Turns, then the turns between two rows, first turn first; the first pair answered
z276 (before => after):
[ -1 -11  12 -11 -11   8  19  26 -15 -25  -4 -32 -27   3   4   9 -10  -5
  27   2   5  -4  -5   5  19 -19  -2  -8 -28   4  -4] => [  7 -23  41 -12  16  15  12  12 -14 -19  -8 -21  -3  -3  20  12   0   1
  24   4   9  -7  14  -8  19 -25 -13  -8   3  -4 -10]
[-11  -5  21 -12 -15  22  25  15 -28 -14   5 -47 -20  17  17  25  17   7
  48 -19   2 -15   9   9  14 -19   2  -5 -42  21  -4] => [  1 -19  54 -16  18  28  13   2 -25  -5  -7 -21  17   3  28  16  36  17
  32  -8   8 -11  44  -7   7 -21 -19  -2  10   4  -2]
[ 16 -10  14 -14  -5   9   0  12  -6  -3  -9   3   5   3  19  -5   5  -3
  10 -16   6  19   7   2   5 -22  -6   7 -19   1   8] => [ 17  -9  14 -16  -4   7  -2  13  -5  -3 -11   5   5   4  17  -8   6  -7
  11 -14   7  21   7   2   2 -25  -7   7 -17  -1  10]
z848 (before => after):
[  5  19 -28   8 -34  -7   0  10   4  -2  -3  17  -7   1 -25 -10 -11  -5
  -8   1   9   1 -22   3 -15 -11  -1  18 -11   6  -1] => [-12  14 -32  10 -34  -3  -2   2   1  -5   7  -4 -25  -1 -18   3 -21  -6
   6   1   4  -6 -21   2  -6  -6  -1   8 -23  10  -4]
[ -2  -2 -24  28  10  10 -18 -10   3   8 -11  51  28 -14  -9 -23  -7 -13
 -44   8  -6   7   6 -22 -26   9   3  -3  31  -3   1] => [ -7   6 -43  34  -9   5 -15  -3   5   5 -10  43  17 -14 -15 -21 -13 -18
 -36   8  -8  12 -11 -17 -30  13  11   4  15   5   2]
[  2  -9   0  -7  12   2  12   2 -14  -3  10 -21 -19  19   8  17   0  11
  28  -1   8 -14   2 -25  29  18  10  -7  -6  19  -2] => [ 11 -12  10 -12  24   5   9   1 -17  -5   6 -14  -8  18  14  13   7  14
  25  -3   7 -13  10 -31  31  12   5  -6   5  10   0]
[-16  11   4  31   5  16 -41 -51 -13 -11  18   8   2  -5  50  13 -33  11
   8  17   3  -4  30 -29  -4   0 -24   9  33  -6 -18] => [ -3  11   7  25   8   9 -38 -42  -8  -1   4  29  21  -3  45   2 -24  16
  -8  17  10   2  35 -28 -16  -6 -29  16  42 -11 -15]
z109 (before => after):
[-14 -17 -15  34  -5   3 -10 -10   5  31  -3  26   3  20  -4 -12  -7  -6
 -47  11 -11  22 -19   6 -44  14 -11  11  20 -15  -1] => [-19 -26   5  33  11  13 -15 -21   4  24   2  11   2  15   9   3  -8   0
 -41  11 -11  10  -5   0 -32  21 -16   1  35 -19  -4]
[ 10  16 -35  -5 -40  -3   1   3  16  28  18  -3  -9   2   2 -17  16  -5
  -7  19   5 -21  -7  36 -19 -21   3  12   1  11  26] => [ -2  10 -39   8 -38   0  -6 -15  24  29  23  -1  -9  -5   3  -7   7  -5
 -11  24   1 -25  -9  29 -21 -14   2   1  11   6  23]
[-31  -9  -1   9  -4  13  -3 -19  -3   4  10 -17   3  -8  10  12  -6   3
   7  -6  -6 -18 -11 -11  13   5  -2  -6  11   9   6] => [-21 -10   7  -4   0   9   3  -9  -7   5   8 -21   3  -2  13  11   1  10
  13 -13  -3 -19  -2  -9  17   0  -4  -3   5  12   8]
[-22   0  17 -16   1  47   3 -20  25  -4   1  -5   9 -47  -9   7   0  40
 -13  52  13   1 -10  23  14  20 -26  -5  -3 -15  18] => [-13   0  30 -27   5  52   5 -14  20  -4  -2  -5   8 -39  -4   7   9  45
  -9  45  12  -3  -1  22  16  16 -28  -2  -3 -14  19]
Then:
Between the rows of a pair lie 2 to 4 turns.
[ 48   7  55 -46   6  10  24  35 -16   0 -24  -5  18  32  16 -14  59  23
  16 -30   9  11  45  -7   8 -33 -10  10  -5 -15  14] => [ 35  29 -16 -29 -43  -6  28  60  -8   2 -20   3  -8  41 -21 -28  31   4
   9 -22  -2  26 -11  12 -11 -27  15  26 -58   7  21] -> z109 z848
[ 37  21  11 -29  -4  -8  20  36  -6   1 -22  22  12  13  -2 -20  29  14
  -5 -10  10  14  11   2   3 -18   0  15 -12  -6   2] => [ 12  17 -35   9 -12 -18   2   9  10   7 -17  40  16  -1 -22 -23  -4  -3
 -28  19   1  14 -18  -5 -25   8   5  10   5  -5   3] -> z109 z109
[ 25  38 -21 -10  -9   1 -27  35  -1   6  -8  26 -18 -10  -8 -17 -27 -26
 -23 -20 -14  30  -6  10 -31 -11  29  38 -67  13  16] => [-13  29 -29  15  -8   5 -39   0   2   0  11  -3 -42 -25  -2   6 -57 -37
 -12  -9 -27  15 -19   6 -26  11  26  15 -63  14   9] -> z848 z109
[ 23 -12 -15 -12  -6  -4   9  31   9 -17 -16  12   2  11  -6 -19  -4   7
  -2  -4  -6  -3  -3   4   1 -16  11  22 -19 -14  14] => [ -2 -16 -31  12  -4  -4  -3   6  23 -14  -9  14   5  -5 -10  -9 -31  -1
 -16  17 -14  -9 -17  -4  -9   1   7  13   6 -15  12] -> z109 z109
[-21 -16  24  30   6   3  -6 -20  15   1  -5 -36  12 -15  50  51 -17  16
  33   9  10  -5  25 -32  50  17  11 -20  -5   6 -26] => [ 13  -7  33  20  18  -8  -1  -3  20  14 -33  20  64 -11  43  16  12  25
  -2  15  29  18  42 -39  27   1   7   5  26  -5 -17] -> z848 z848
[-29 -19   6  11  16  13 -22 -37   1  -2  10 -11  -5 -12  14  19 -19  -1
  10   9  -3 -15  14  -9   6  18  -5 -20  29 -15 -16] => [ 11  -8  30 -28   9  11   0   7 -18   0  -2 -22  -9  14  21  11  17  14
  26 -25  13  -6  33   6  28 -12  -2   1 -10 -10 -10] -> z109 z109
[ -3  -9  37 -12  30   5 -12 -12   4   2  -4  -7  14 -10  27   9  12  18
  14  -5   4 -18  41 -11  12  10  -8  -3  32 -10   2] => [ 20   4  23 -20  19  -6  -1  18   7  14 -19  24  36   4   8 -17  29  15
  -6  -4  10   1  35  -4  -2  -2  -1  18  23  -8  10] -> z848 z109
[ 40  19 -17 -31 -18 -19  25  -2   4 -10   1  25  13  43 -51  -5  15  39
 -25   1 -11  20   8  34   2 -28   8  24  -4   1   7] => [  3   8 -41   6 -11 -20   6 -40  21  -8  14  30  16  18 -55   9 -21  25
 -45  34 -22  12 -13  18 -18   0   2  11  31  -3   4] -> z109 z109
